Look-ups in named tables: a row name and a column name give one cell, copied from the table.

raz.tsv
	latafe	voz	loril	tofori	riv	netaf	puvebuk	tuv
sobelak	75	96	145	81	94	111	173	105
dozo	123	162	160	68	134	141	89	117
tebulop	211	163	95	209	142	99	66	183
purem	199	145	69	188	135	111	63	192
disemis	76	142	132	133	145	52	188	102

loril of purem: 69
netaf of purem: 111
loril of dozo: 160
tuv of dozo: 117
loril of disemis: 132
voz of sobelak: 96
riv of sobelak: 94
tuv of purem: 192
puvebuk of purem: 63
riv of dozo: 134
puvebuk of tebulop: 66
tuv of tebulop: 183
Row with the largest puvebuk: disemis

bik
fields: tuv, vita, vob, kovem, lise, burasag, luzap, kibo
togusi: [-4.567, 1.440, 1.299, 0.942, 0.931, -4.401, 1.501, 2.430]
senip: [3.406, 0.077, -5.638, 6.666, 1.664, 5.933, 1.473, 2.555]
gitamu: [7.327, 1.959, 4.882, 3.385, 6.609, 6.254, 0.775, -1.101]
gop: [-2.438, 7.048, 5.573, 6.104, 6.285, -4.003, -3.456, -3.841]
dilimi: [4.267, 5.787, -4.742, -4.614, 1.247, 6.478, -4.077, -3.812]

senip, kovem: 6.666
gop, lise: 6.285
dilimi, kovem: -4.614
togusi, tuv: -4.567
togusi, vob: 1.299
gitamu, vita: 1.959
senip, kibo: 2.555
gop, kibo: -3.841
gop, tuv: -2.438
dilimi, burasag: 6.478
dilimi, vita: 5.787
dilimi, lise: 1.247
dilimi, vob: -4.742

liduk =
cols = nasikob, fugiz, mirevab, zubako, gis, bof, dat, notesa, gobal, kat
nuf: [19, 33, -57, -59, 11, -68, 17, -84, -55, -77]
namerip: [-7, 22, -45, -74, -42, -20, -30, -19, 69, -78]
liti: [-73, -48, 6, -19, -2, -50, 5, -63, -57, 6]

What is the bof of nuf in liduk? -68
What is the kat of namerip in liduk? -78
What is the nasikob of namerip in liduk? -7
What is the gis of nuf in liduk? 11
What is the gobal of liti in liduk? -57
What is the dat of liti in liduk? 5
What is the notesa of namerip in liduk? -19

pem:
|  | givifal | fuf | mizo |
|---|---|---|---|
| mura | 129 | 107 | 159 |
| dudopo | 56 | 66 | 7 |
| gifunas | 85 | 48 | 130 |
| kufevom | 155 | 85 | 137 |
| garivu | 36 | 56 | 20 |
| gudut | 138 | 135 | 250 |
| nup | 158 | 131 | 12 |

mizo of gifunas = 130
givifal of mura = 129
mizo of mura = 159
givifal of gudut = 138
givifal of garivu = 36
fuf of dudopo = 66
fuf of mura = 107
mizo of garivu = 20
givifal of dudopo = 56
givifal of gifunas = 85
mizo of dudopo = 7
fuf of garivu = 56
fuf of gifunas = 48
givifal of nup = 158

gokunu =
fields: led, ganekov, rupav
gom: [-4.0, 6.4, -6.0]
fuda: [-7.6, 6.7, -9.7]
pup: [-5.6, 6.6, -7.7]
voguri: [-2.9, 6.3, -4.8]
doz: [-6.3, 6.6, -8.4]
mus: [-1.1, 6.2, -3.0]
nam: [-3.5, 6.4, -5.4]
foroz: [-1.6, 6.2, -3.6]
kidag: [-2.5, 6.3, -4.5]
kub: [-3.5, 6.4, -5.5]
far: [-0.2, 6.1, -2.1]
nepeduz: [-4.6, 6.5, -6.6]
toduz: [-1.0, 6.2, -2.9]

ganekov of fuda: 6.7
rupav of toduz: -2.9
led of far: -0.2
ganekov of far: 6.1
ganekov of pup: 6.6
led of pup: -5.6
rupav of pup: -7.7

lifo.tsv
	kavatug	kogavil	kimesot	rovisi	seruz	nitiru	tadonu	raram	rivodid
mer	3046	4187	2826	2650	3154	4038	6575	2847	4316
vuz	3749	1254	4161	4054	1717	3239	6179	2335	6576
riv	3280	776	4440	4645	2288	5574	8494	3614	6487
gazuv	3193	5960	3714	4067	6484	7982	6477	6940	1771
lazo	3162	6702	2891	2919	5849	5966	5429	5301	1636
nam	3394	2636	3209	2983	1934	2774	6207	1692	5751
vivudis	3671	1205	4096	4121	1749	3534	6626	2455	6563
dap	3352	3500	3948	4115	4216	6109	6937	4807	4178
vif	3095	4238	2871	2736	3378	4281	6501	3065	4186
gekifis	3138	2936	2957	2765	2062	3192	6836	1858	5475
patagiv	2959	6406	2620	2585	5266	5716	6160	4683	2176
kasak	2603	2812	2740	2578	2077	4455	8749	2174	5486
ziruna	3872	4184	4758	5245	5667	7251	5520	6615	3211

rivodid of ziruna is 3211
rovisi of patagiv is 2585
nitiru of vif is 4281
raram of dap is 4807
kogavil of vif is 4238
rivodid of gekifis is 5475
kavatug of mer is 3046
raram of nam is 1692
kogavil of vuz is 1254
rivodid of riv is 6487
Which row has the largest raram? gazuv

